(in the rows, 100 means zero)
Each path below is one point turned by a fixed rotation once a step. After each direction that follows a path, write how fast that rotation turns it, in degrees each step (0 if it stays still).
Each turn is a multiple of 5 degrees from 10 to 175, or 0.
Each row of a path follows its step; steps can be skipped.
Path 1:
step 0: 112, 100, 115, 81, 101, 101, 99, 112, 123, 90, 122, 118, 84, 98, 83, 101, 86, 107, 97, 121, 103, 99, 133, 87, 111, 100, 123, 113, 103, 87, 96, 90, 125, 86, 94, 108, 121, 98, 79, 98, 94, 104, 101, 99, 117, 81, 109, 80, 82, 92, 97, 113, 88, 101
step 2: 97, 84, 93, 81, 100, 110, 96, 141, 116, 82, 91, 89, 95, 92, 101, 94, 110, 111, 103, 97, 86, 95, 99, 66, 96, 76, 110, 93, 92, 120, 94, 88, 96, 110, 90, 110, 64, 80, 115, 84, 107, 117, 89, 101, 107, 108, 96, 93, 98, 99, 97, 94, 108, 98
step 3: 98, 112, 93, 87, 122, 101, 68, 95, 97, 103, 124, 91, 106, 113, 93, 91, 117, 115, 89, 131, 93, 118, 92, 114, 110, 83, 113, 109, 83, 101, 90, 104, 99, 112, 106, 121, 108, 89, 108, 94, 113, 128, 118, 91, 103, 95, 101, 107, 79, 97, 94, 115, 109, 104
step 6: 100, 117, 102, 118, 116, 84, 103, 107, 102, 111, 112, 99, 109, 108, 94, 84, 103, 77, 111, 79, 81, 102, 99, 94, 119, 86, 104, 90, 92, 83, 114, 84, 99, 84, 93, 109, 118, 115, 103, 91, 104, 94, 107, 78, 114, 114, 108, 95, 54, 84, 94, 95, 101, 85
step 8: 126, 69, 106, 82, 77, 96, 107, 102, 112, 105, 113, 114, 79, 104, 111, 95, 79, 72, 115, 95, 112, 99, 100, 86, 113, 89, 109, 104, 121, 112, 104, 112, 111, 90, 81, 114, 98, 81, 107, 99, 89, 93, 109, 90, 96, 103, 111, 111, 93, 103, 97, 99, 127, 106
step 9: 114, 107, 111, 102, 108, 118, 116, 124, 92, 96, 113, 104, 100, 106, 86, 107, 83, 109, 89, 105, 94, 93, 118, 74, 110, 96, 133, 104, 97, 90, 82, 99, 95, 92, 101, 106, 84, 108, 86, 87, 92, 112, 110, 70, 111, 81, 89, 114, 96, 69, 104, 107, 105, 108
step 14: 96, 104, 82, 105, 97, 89, 99, 101, 106, 112, 105, 85, 76, 108, 112, 64, 106, 116, 90, 83, 122, 103, 97, 106, 120, 74, 120, 92, 107, 86, 101, 118, 87, 118, 101, 119, 97, 91, 111, 97, 117, 87, 105, 97, 87, 117, 102, 78, 77, 114, 97, 99, 99, 99
step 15: 107, 99, 101, 115, 107, 103, 89, 110, 96, 138, 107, 126, 89, 115, 106, 103, 117, 94, 114, 99, 98, 109, 119, 100, 101, 89, 118, 91, 91, 92, 121, 93, 103, 94, 78, 83, 95, 113, 94, 85, 103, 101, 125, 103, 106, 94, 127, 99, 76, 88, 92, 88, 126, 95
step 18: 119, 98, 129, 108, 104, 101, 97, 120, 79, 87, 122, 104, 98, 126, 76, 77, 89, 92, 92, 112, 101, 85, 121, 96, 114, 93, 103, 103, 85, 108, 98, 105, 115, 88, 112, 97, 89, 105, 116, 99, 83, 103, 109, 101, 102, 89, 99, 86, 103, 86, 109, 122, 123, 85
step 21: 110, 92, 85, 100, 104, 127, 100, 108, 94, 118, 90, 74, 109, 109, 84, 101, 115, 116, 98, 98, 89, 116, 122, 104, 104, 90, 106, 124, 83, 103, 92, 116, 91, 88, 86, 109, 106, 104, 109, 103, 94, 116, 98, 95, 109, 117, 84, 82, 69, 117, 110, 113, 123, 94
96, 100, 103, 100, 94, 102, 102, 96, 100, 106, 101, 97, 101, 100, 103, 106, 106, 104, 100, 102, 105, 103, 104, 102, 101, 95, 104, 103, 103, 95, 100, 104, 101, 103, 100, 97, 94, 101, 100, 100, 105, 102, 103, 95, 100, 104, 95, 103, 102, 95, 93, 101, 105, 107	65
101, 99, 103, 101, 102, 102, 95, 104, 103, 98, 97, 100, 106, 102, 99, 97, 99, 99, 102, 91, 99, 100, 105, 98, 99, 102, 97, 105, 109, 102, 99, 98, 87, 97, 104, 104, 100, 104, 100, 100, 107, 102, 103, 101, 98, 98, 97, 99, 100, 99, 97, 100, 101, 103	95
98, 107, 97, 101, 99, 94, 103, 94, 102, 99, 104, 103, 97, 102, 96, 93, 104, 100, 101, 101, 98, 103, 107, 97, 95, 100, 100, 105, 100, 101, 102, 102, 100, 107, 98, 103, 105, 101, 101, 99, 98, 101, 101, 104, 98, 101, 97, 94, 102, 102, 97, 111, 104, 97	100
105, 103, 101, 101, 99, 103, 94, 102, 100, 103, 99, 102, 105, 106, 94, 104, 101, 100, 97, 96, 98, 98, 103, 98, 98, 98, 105, 94, 92, 102, 104, 99, 103, 97, 98, 101, 110, 95, 103, 99, 102, 102, 100, 99, 105, 98, 97, 105, 101, 95, 94, 103, 96, 101	115
93, 100, 95, 98, 98, 95, 99, 104, 99, 97, 103, 102, 97, 104, 103, 105, 100, 101, 105, 101, 101, 101, 99, 96, 106, 101, 105, 98, 105, 98, 93, 98, 99, 101, 103, 107, 104, 95, 103, 108, 101, 97, 105, 97, 102, 99, 103, 99, 100, 100, 93, 100, 97, 96	125
102, 97, 91, 100, 96, 102, 103, 97, 98, 98, 101, 97, 101, 103, 95, 100, 107, 104, 102, 97, 101, 99, 98, 103, 95, 104, 100, 95, 104, 97, 107, 102, 101, 95, 103, 98, 103, 104, 98, 101, 106, 96, 99, 97, 98, 99, 98, 99, 89, 106, 99, 99, 100, 97	45
Path 2:
step 0: 91, 107, 92, 96, 86, 105, 102, 100, 85, 125, 119, 112, 100, 79, 87, 123, 110, 120, 76, 111, 100, 77, 99, 99, 110, 82, 105, 103, 91, 102, 108, 123, 87, 102, 100, 89, 125, 97, 94, 100, 98, 99, 105, 105, 92, 95, 81, 95, 116, 126, 94, 89, 99, 124
step 7: 99, 101, 106, 87, 86, 96, 111, 103, 76, 105, 112, 103, 97, 110, 124, 122, 105, 65, 90, 85, 85, 102, 102, 95, 90, 93, 105, 97, 118, 83, 103, 105, 93, 79, 92, 104, 120, 116, 127, 93, 111, 107, 81, 113, 100, 96, 109, 93, 104, 126, 96, 83, 111, 95
step 11: 86, 95, 91, 108, 96, 86, 120, 123, 108, 99, 100, 92, 110, 84, 96, 120, 107, 88, 67, 85, 88, 91, 104, 98, 120, 80, 110, 115, 87, 97, 130, 105, 85, 90, 122, 109, 105, 101, 107, 90, 107, 95, 86, 100, 98, 100, 101, 97, 114, 105, 109, 96, 103, 131
step 12: 101, 105, 135, 117, 99, 91, 131, 101, 111, 113, 78, 105, 100, 78, 104, 138, 106, 103, 88, 101, 92, 86, 101, 112, 88, 82, 82, 89, 89, 80, 103, 101, 115, 114, 98, 96, 116, 98, 98, 95, 103, 98, 98, 107, 87, 91, 100, 103, 95, 93, 94, 105, 81, 104
step 15: 104, 106, 103, 83, 91, 95, 125, 100, 110, 108, 104, 96, 103, 117, 104, 129, 115, 86, 114, 97, 71, 91, 105, 117, 98, 88, 102, 75, 91, 109, 116, 107, 103, 93, 97, 128, 103, 117, 134, 93, 102, 105, 86, 85, 93, 105, 110, 101, 92, 116, 103, 101, 95, 94
step 16: 84, 97, 104, 102, 77, 78, 117, 102, 100, 91, 112, 100, 98, 89, 92, 100, 126, 118, 104, 101, 86, 108, 103, 95, 84, 90, 97, 106, 118, 92, 120, 92, 96, 101, 78, 106, 104, 114, 108, 83, 97, 110, 114, 106, 83, 91, 104, 115, 66, 104, 107, 76, 78, 91
step 17: 95, 101, 114, 106, 96, 112, 102, 116, 74, 96, 101, 118, 99, 110, 79, 102, 109, 107, 85, 92, 117, 126, 84, 103, 90, 115, 98, 106, 96, 85, 99, 109, 103, 109, 104, 112, 99, 137, 98, 103, 100, 86, 122, 124, 98, 105, 74, 108, 92, 97, 91, 83, 86, 91
step 22: 89, 96, 113, 105, 97, 104, 99, 107, 96, 99, 113, 100, 121, 108, 103, 100, 127, 76, 85, 110, 97, 91, 91, 109, 111, 103, 97, 99, 90, 108, 96, 114, 90, 98, 109, 124, 95, 102, 84, 98, 95, 110, 95, 96, 101, 112, 92, 94, 119, 104, 116, 100, 73, 150
step 25: 71, 89, 132, 104, 83, 96, 105, 97, 79, 97, 99, 117, 94, 101, 115, 95, 115, 97, 97, 103, 109, 119, 90, 106, 75, 93, 88, 107, 98, 103, 108, 114, 87, 111, 119, 98, 96, 130, 117, 99, 95, 94, 102, 118, 111, 124, 83, 99, 99, 106, 118, 106, 105, 106
step 27: 97, 111, 98, 87, 102, 80, 107, 88, 96, 110, 107, 95, 78, 103, 86, 91, 114, 91, 94, 83, 97, 79, 102, 87, 111, 96, 102, 114, 113, 91, 108, 86, 98, 91, 68, 134, 106, 122, 107, 104, 90, 107, 109, 80, 79, 96, 95, 84, 90, 88, 100, 92, 79, 98
98, 104, 107, 94, 100, 95, 98, 99, 97, 106, 104, 101, 101, 99, 96, 104, 103, 104, 106, 91, 100, 104, 99, 100, 97, 108, 98, 100, 98, 97, 98, 99, 96, 104, 101, 100, 99, 95, 98, 96, 103, 97, 95, 94, 99, 101, 101, 100, 104, 105, 98, 104, 102, 99	140
93, 96, 102, 104, 93, 98, 102, 102, 95, 97, 97, 90, 98, 101, 99, 102, 101, 95, 101, 98, 98, 102, 99, 100, 100, 95, 100, 99, 97, 101, 99, 98, 101, 100, 104, 95, 100, 101, 103, 93, 101, 96, 101, 94, 104, 97, 104, 107, 99, 99, 104, 98, 106, 95	80
98, 96, 102, 107, 98, 104, 105, 100, 98, 100, 107, 98, 100, 99, 95, 100, 102, 98, 102, 108, 103, 101, 106, 92, 96, 103, 104, 104, 99, 99, 97, 101, 98, 94, 94, 100, 98, 98, 98, 98, 101, 102, 101, 101, 98, 96, 99, 96, 105, 105, 94, 97, 101, 95	110
99, 100, 102, 100, 101, 95, 99, 103, 106, 93, 99, 101, 101, 104, 106, 98, 101, 103, 101, 105, 100, 101, 101, 96, 93, 99, 100, 100, 99, 101, 102, 102, 100, 102, 93, 105, 105, 104, 101, 103, 100, 90, 98, 93, 102, 106, 99, 102, 100, 104, 103, 101, 97, 94	35
97, 98, 97, 100, 99, 103, 101, 102, 96, 101, 102, 100, 100, 105, 106, 96, 99, 99, 96, 99, 101, 98, 96, 95, 102, 102, 97, 99, 98, 100, 104, 108, 103, 99, 105, 95, 97, 99, 105, 104, 99, 99, 92, 102, 93, 103, 93, 102, 104, 108, 100, 98, 106, 101	100
102, 103, 105, 105, 102, 96, 100, 103, 107, 105, 95, 95, 106, 91, 100, 97, 102, 100, 96, 106, 99, 94, 98, 103, 98, 102, 102, 100, 94, 102, 98, 101, 99, 97, 103, 95, 103, 98, 93, 103, 103, 100, 97, 98, 100, 103, 101, 102, 105, 100, 100, 98, 104, 106	35
